Some points:
np.array([-53, 0, 1, 14, -21, -31, -31, -11, -32, -44, 0, -23, 5,
          51, 26, -52, 40, 22, 7, 22, 3, -51, -3, -23, -2, -14,
          -37, 37, -15, -18, 53, 22])
np.array([-20, -7, 17, 8, 59, -29, 20, -20, -21, 24, 1, -23, 8,
          -1, -81, 24, 39, 64, 4, -10, -10, 17, -6, 19, 4, 22,
          17, 0, -34, 73, -6, -33])
np.array([-2, -8, -8, -3, -13, 15, -5, -22, -12, 17, 33, 18, 52,
          -33, 13, 62, -39, 9, -14, 3, -26, 25, -15, -18, 95, 7,
          -12, -40, -13, 13, -16, 19])
np.array([49, -28, 14, 12, -51, -57, 82, 3, 4, 2, -10, -9, 27,
          -1, -20, -22, 7, -28, -13, -1, -36, -12, 18, 51, 14, 18,
          8, 2, -27, 31, 27, -7])
np.array([-12, 8, -27, -32, -7, -15, -11, -11, 25, 14, -46, 52, -53,
          32, -36, -15, -46, -3, -36, -22, 1, -11, 2, 4, 10, 10,
          -2, -29, 3, -22, -6, 47])
np.array([17, -36, -18, 20, 60, 1, 18, 76, 24, -58, -21, 2, 1,
          8, 45, -33, -6, 63, 36, -36, 21, 51, 2, 27, -35, -17,
          58, -37, -18, 29, -7, -3])
np.array([10, 48, -11, -18, -14, 44, -24, -15, -26, -60, -6, 14, 17,
          23, -47, 3, 10, -18, 2, -30, -40, -3, -9, 31, -20, -30,
          29, -24, -24, -51, -10, -20])
np.array([-58, -12, -78, 8, -20, -52, -25, 7, -46, 7, 65, 22, 25,
          -57, -16, -16, -41, -9, -14, -1, -42, 85, -40, -14, -40, -30,
          0, -5, 12, -27, 9, -37])
np.array([14, -31, 21, 30, -3, -4, -20, 2, 12, -13, 20, -60, -55,
          29, -43, 56, -91, -18, 79, -36, 1, -14, -5, -29, 20, 45,
          -29, -5, -23, -18, 4, -11])
np.array([-57, -20, 35, 73, -13, -12, -12, 4, -22, 16, 20, 7, -48,
          -2, 23, -25, 5, -30, -30, -35, -1, 6, -40, -11, 6, 7,
          24, 3, -11, 3, -17, -4])
np.array([-22, -3, -45, -50, -18, 29, 12, 46, -21, 66, -4, -40, 15,
          -19, 4, -2, 2, -12, -12, -18, 35, -13, -17, -11, 1, -23,
          -8, 38, 0, -9, -47, -30])
np.array([-70, -22, -48, -51, -16, 32, 1, 40, -29, 65, -23, -36, 27,
          -32, 5, -23, -14, -14, -11, -36, 38, -53, 5, -5, 2, -1,
          10, -2, -1, -3, -28, 7])
np.array([-14, 52, 17, -13, 34, 2, -6, -18, -8, -5, 74, 23, -24,
          -40, -79, -13, -1, 66, -20, 6, -2, -14, 56, -15, -43, -5,
          1, -19, -17, 82, 2, 43])
np.array([-27, 42, 47, 10, 18, -56, -12, -9, 16, -27, -33, -57, 45,
          -38, 25, -46, -19, 7, 31, -21, -51, 6, 19, -34, -37, 55,
          -9, 46, -41, -37, -64, 0])
np.array([-24, 1, -95, 68, 46, 2, 38, -39, 57, 24, -33, 7, 2,
          -7, 31, -7, 30, -12, 17, -21, -20, 30, 58, -37, -20, 19,
          -42, 12, -17, 22, 9, 1])
np.array([-15, -26, -20, -37, 5, -33, 6, -7, 41, -4, 34, 15, -45,
          0, 14, -6, 14, -39, -26, -2, -14, -4, -51, -14, -13, -6,
          -10, 19, -23, 25, -23, -10])
np.array([9, -35, 14, -6, 7, 34, 40, -23, 10, -37, 11, 23, -22,
          -17, -19, -19, 54, -12, 0, -21, -34, -29, -44, 11, 1, -5,
          -18, -18, 6, -47, -10, -1])
np.array([33, 9, -4, -10, 5, 36, -3, -9, -40, -19, 94, -3, -22,
          1, 61, -34, 12, 48, 0, -20, 13, 8, 80, 11, -4, 2,
          -2, -12, -6, 15, -8, -9])
np.array([25, -41, -16, 27, 1, 32, -3, 28, -44, -13, -21, 12, 4,
          -15, -22, -24, -34, -43, -25, 75, 35, -15, 24, 68, 0, 48,
          67, 16, -19, 13, 25, 7])
np.array([23, -23, -6, 16, -127, -39, 19, -34, 33, -29,
          -36, -21, 4, 2, -27, 6, 32, 50, 11, -21,
          3, 10, 25, 16, -34, 31, 20, 3, 60, 64,
          -32, -19])
np.array([6, 16, 17, -65, -19, 60, 10, -23, 16, 55, -31, -16, -42,
          -3, -9, -10, -19, 7, -37, -50, -23, 21, 6, 14, -13, -1,
          -24, 10, -1, -42, 60, -19])
np.array([29, -14, -30, -35, -2, -31, -14, -20, 25, 18, 23, 6, -52,
          -21, 18, -10, -16, -26, -34, 9, -26, -16, -43, -8, -24, -10,
          -11, 8, -9, 18, -12, 31])
np.array([67, 18, -22, -5, -11, 1, -2, -25, -22, 39, 3, -16, -25,
          -28, 37, -23, -26, -6, -29, 5, -29, -22, -37, 2, -2, -19,
          -7, -9, 4, 5, -22, 57])
np.array([8, -23, 1, 16, 2, -14, -27, 5, -14, -16, -42, 13, 2,
          -36, -2, -22, 15, -23, 9, -7, 34, 18, 65, -20, 21, -30,
          -42, -31, 9, -12, -33, 4])
np.array([-27, -7, 23, 39, -8, -16, -12, -12, -27, -4, 2, -20, -34,
          85, 39, -32, -32, -3, -36, -9, -15, 15, 9, -5, 27, 4,
          -20, -18, -5, -16, -22, -19])
np.array([-22, 63, -30, 17, -30, 2, -10, 30, -10, -11, 4, 52, -1,
          -32, 42, 73, -21, 71, 0, -2, -36, -15, -12, -6, 127, -27,
          12, -27, -19, 5, -8, 42])
np.array([10, 8, 8, -5, -17, -3, -12, -2, 36, 50, 10, 127, -7,
          29, 5, -14, -12, 16, 69, -12, 16, -15, -19, -32, 0, 43,
          4, 108, 10, -20, -16, -31])
np.array([-2, -1, 9, 17, 50, -10, -14, -20, 25, 12, 33, 15, 10,
          13, -11, -27, 58, -20, -11, -29, -19, -42, 6, 21, 8, 34,
          16, -41, 94, 21, 7, -1])
np.array([-3, -14, 49, -27, 21, -52, -12, -10, -33, -46, -31, -1, 26,
          -37, -13, -17, 7, -40, 16, -20, 78, 45, 23, -5, 54, -52,
          -34, 56, 22, 11, 10, 4])
np.array([47, -17, -12, -32, -3, 12, -17, -16, 6, -8, 34, -11, 55,
          -20, 13, -30, 15, -16, 10, -6, 43, 3, -40, -13, 55, 15,
          -45, -51, -22, 8, -35, -29])
np.array([35, 23, -12, 20, 7, 18, -19, -46, -2, -9, 0, -3, 7,
          1, -42, -28, 10, 4, -33, 68, 36, -17, 25, -23, -3, -23,
          73, -7, -33, -52, 8, -24])
np.array([-4, -13, -19, -15, 14, -54, -2, 4, -41, 14, -12, -23, -17,
          58, -42, 64, 74, 8, 36, 18, -23, -17, 9, 38, 44, 21,
          16, 16, -23, -46, 15, 7])
np.array([-11, -4, -21, -17, 58, -36, 60, -16, 24, -24, 33, 28, 6,
          58, -34, 29, -95, 40, 0, -9, 29, -42, 8, -7, -34, 11,
          -22, -5, 71, -10, -41, -1])
np.array([-68, -25, 42, 48, -9, 42, 73, -4, 35, -12, -1, -10, -13,
          -9, -4, 2, 31, 13, -24, 37, 7, -3, -18, -10, 2, -18,
          -13, 46, -20, -23, 2, 19])
np.array([-19, 58, 20, -40, 5, 10, 55, -14, -4, -32, -24, 60, -36,
          -19, -3, 11, -39, -37, 58, 11, 8, 22, -15, 34, -14, 33,
          24, -39, 27, -27, 25, 2])
np.array([43, 15, 35, 61, -7, 34, -21, 90, 4, 25, -14, -2, 8,
          -11, -16, 27, 15, 23, -47, -11, 81, -33, -61, 2, -39, -22,
          -43, -10, -5, -17, 18, -53])
np.array([-5, -23, 1, 32, -21, 35, -35, -22, -24, -7, -17, -24, 9,
          18, 2, 8, -49, -6, 95, 65, -28, -26, -26, -30, -36, -61,
          -31, 6, -3, 38, 57, -2])
np.array([45, 23, 8, -36, 12, 21, 41, 40, -3, -36,
          -17, -20, -14, 5, -11, 1, 22, -15, -42, 26,
          -9, -7, 10, -127, 22, 32, 81, -24, 36, 1,
          48, -36])
np.array([45, -17, -11, -51, -1, 25, 5, 81, 25, 9, 72, -21, -42,
          12, 32, 23, 33, -24, 28, -5, -5, 50, 40, -4, -29, -25,
          3, 29, 2, 19, -29, 50])
np.array([-8, 17, 25, -1, -8, -3, -34, -48, 41, -12, 34, -11, 54,
          -40, 42, 59, -22, -29, -7, -42, 45, -47, 28, 22, 18, -44,
          64, -4, -33, -9, 34, -11])
np.array([-13, -14, 78, -23, -14, -6, -14, 31, -20, 84, -21, 40, 45,
          44, 16, -42, -32, 18, 47, 14, -61, -21, 2, -20, -24, -49,
          -3, -36, -15, 5, 21, -18])
np.array([8, -21, 9, -7, 54, -30, -33, -24, -45, -14, -47, -13, -19,
          -59, 50, 103, 15, 50, -6, 0, -35, -7, 7, 4, -63, 17,
          -3, 12, 11, 1, -14, 6])
np.array([19, 98, -18, -7, 16, 43, -10, 11, 9, -7, -34, -22, -17,
          29, -34, -28, 1, -19, -18, -28, -18, -4, -58, -2, 20, -5,
          25, 20, 21, 98, -24, 39])
np.array([-36, 11, 19, -18, -16, 9, -1, -34, -31, -17, -14, 17, 57,
          76, 61, 74, 6, -53, -32, 7, 32, 1, -6, -3, -49, -7,
          -14, -34, -24, 26, -5, -17])
np.array([10, -38, 20, 60, 17, 51, 28, -10, 31, 3, -5, -8, 20,
          -2, -8, 4, 20, -27, -23, -14, -42, -9, 2, 9, 7, 5,
          -13, 34, 74, -16, -3, 11])
np.array([1, 8, -6, -1, 19, -7, -49, -15, 7, -1, 5, -25, 2,
          62, -56, 41, 12, -21, -2, 25, -25, 17, 28, 42, 23, -52,
          29, 3, -12, -33, -9, -18])
np.array([35, -30, 10, -19, 59, -26, -18, -46, -9, -3, -54, -17, -3,
          -14, 55, -18, 3, 66, -1, 9, 19, 39, -12, 42, 47, -14,
          28, 37, 3, 33, 7, -34])
np.array([-45, -15, 18, -8, -20, 15, -2, 64, 83, -34, 8, -23, 48,
          -9, 11, 5, -7, 7, -49, 71, -31, 9, 19, 37, 7, 48,
          -30, 59, 52, -12, 45, 2])
np.array([-50, -33, 27, -48, -17, 59, -33, -13, 11, 4, -21, 15, -30,
          -4, -9, -19, 22, 2, 3, 33, 1, 6, -21, 4, -17, 16,
          -35, -44, -25, 1, 25, -14])
np.array([16, 2, 9, 55, -5, -16, -15, 36, -5, 14, -44, 17, -12,
          -35, 1, 2, 19, -42, 1, -16, 11, 39, 65, -25, -14, -23,
          -25, -9, -5, -14, -35, 2])
np.array([60, 0, -8, 17, 1, -8, 17, 56, -24, -37, -6, 11, 15,
          -6, -1, -13, -8, -31, -27, 34, 13, -34, 22, 58, -2, 21,
          -55, 23, -28, 2, 37, -17])
np.array([40, 1, -31, -1, -14, 2, -5, 8, -9, 39, 38, -20, 77,
          23, -5, -9, 16, 34, 11, -6, 75, 83, -53, -18, -32, 16,
          0, -21, -9, -40, 7, 127])
np.array([-18, 78, -1, 12, 5, -24, 40, -21, 27, 35, 18, -54, -40,
          -12, 20, 3, 29, -13, 91, 60, 23, -7, -13, 45, 8, 30,
          27, -45, 64, -39, 25, -25])
There is one direction along which these points spread out most. How many in every 100 of the points above lie lower along it than each point below? Answers are rounded to whole numbers. More than half of the points above lie lower than the first one.
np.array([60, 0, -8, 17, 1, -8, 17, 56, -24, -37, -6, 11, 15,
          -6, -1, -13, -8, -31, -27, 34, 13, -34, 22, 58, -2, 21,
          -55, 23, -28, 2, 37, -17]) ~ 81
np.array([-15, -26, -20, -37, 5, -33, 6, -7, 41, -4, 34, 15, -45,
          0, 14, -6, 14, -39, -26, -2, -14, -4, -51, -14, -13, -6,
          -10, 19, -23, 25, -23, -10]) ~ 26
np.array([10, 8, 8, -5, -17, -3, -12, -2, 36, 50, 10, 127, -7,
          29, 5, -14, -12, 16, 69, -12, 16, -15, -19, -32, 0, 43,
          4, 108, 10, -20, -16, -31]) ~ 58
np.array([-2, -1, 9, 17, 50, -10, -14, -20, 25, 12, 33, 15, 10,
          13, -11, -27, 58, -20, -11, -29, -19, -42, 6, 21, 8, 34,
          16, -41, 94, 21, 7, -1]) ~ 83
np.array([45, -17, -11, -51, -1, 25, 5, 81, 25, 9, 72, -21, -42,
          12, 32, 23, 33, -24, 28, -5, -5, 50, 40, -4, -29, -25,
          3, 29, 2, 19, -29, 50]) ~ 15
np.array([35, 23, -12, 20, 7, 18, -19, -46, -2, -9, 0, -3, 7,
          1, -42, -28, 10, 4, -33, 68, 36, -17, 25, -23, -3, -23,
          73, -7, -33, -52, 8, -24]) ~ 70
np.array([-27, -7, 23, 39, -8, -16, -12, -12, -27, -4, 2, -20, -34,
          85, 39, -32, -32, -3, -36, -9, -15, 15, 9, -5, 27, 4,
          -20, -18, -5, -16, -22, -19]) ~ 53
np.array([-50, -33, 27, -48, -17, 59, -33, -13, 11, 4, -21, 15, -30,
          -4, -9, -19, 22, 2, 3, 33, 1, 6, -21, 4, -17, 16,
          -35, -44, -25, 1, 25, -14]) ~ 55
np.array([-24, 1, -95, 68, 46, 2, 38, -39, 57, 24, -33, 7, 2,
          -7, 31, -7, 30, -12, 17, -21, -20, 30, 58, -37, -20, 19,
          -42, 12, -17, 22, 9, 1]) ~ 57
np.array([29, -14, -30, -35, -2, -31, -14, -20, 25, 18, 23, 6, -52,
          -21, 18, -10, -16, -26, -34, 9, -26, -16, -43, -8, -24, -10,
          -11, 8, -9, 18, -12, 31]) ~ 19
np.array([-20, -7, 17, 8, 59, -29, 20, -20, -21, 24, 1, -23, 8,
          -1, -81, 24, 39, 64, 4, -10, -10, 17, -6, 19, 4, 22,
          17, 0, -34, 73, -6, -33]) ~ 68
np.array([-5, -23, 1, 32, -21, 35, -35, -22, -24, -7, -17, -24, 9,
          18, 2, 8, -49, -6, 95, 65, -28, -26, -26, -30, -36, -61,
          -31, 6, -3, 38, 57, -2]) ~ 62
np.array([-8, 17, 25, -1, -8, -3, -34, -48, 41, -12, 34, -11, 54,
          -40, 42, 59, -22, -29, -7, -42, 45, -47, 28, 22, 18, -44,
          64, -4, -33, -9, 34, -11]) ~ 23
np.array([47, -17, -12, -32, -3, 12, -17, -16, 6, -8, 34, -11, 55,
          -20, 13, -30, 15, -16, 10, -6, 43, 3, -40, -13, 55, 15,
          -45, -51, -22, 8, -35, -29]) ~ 8
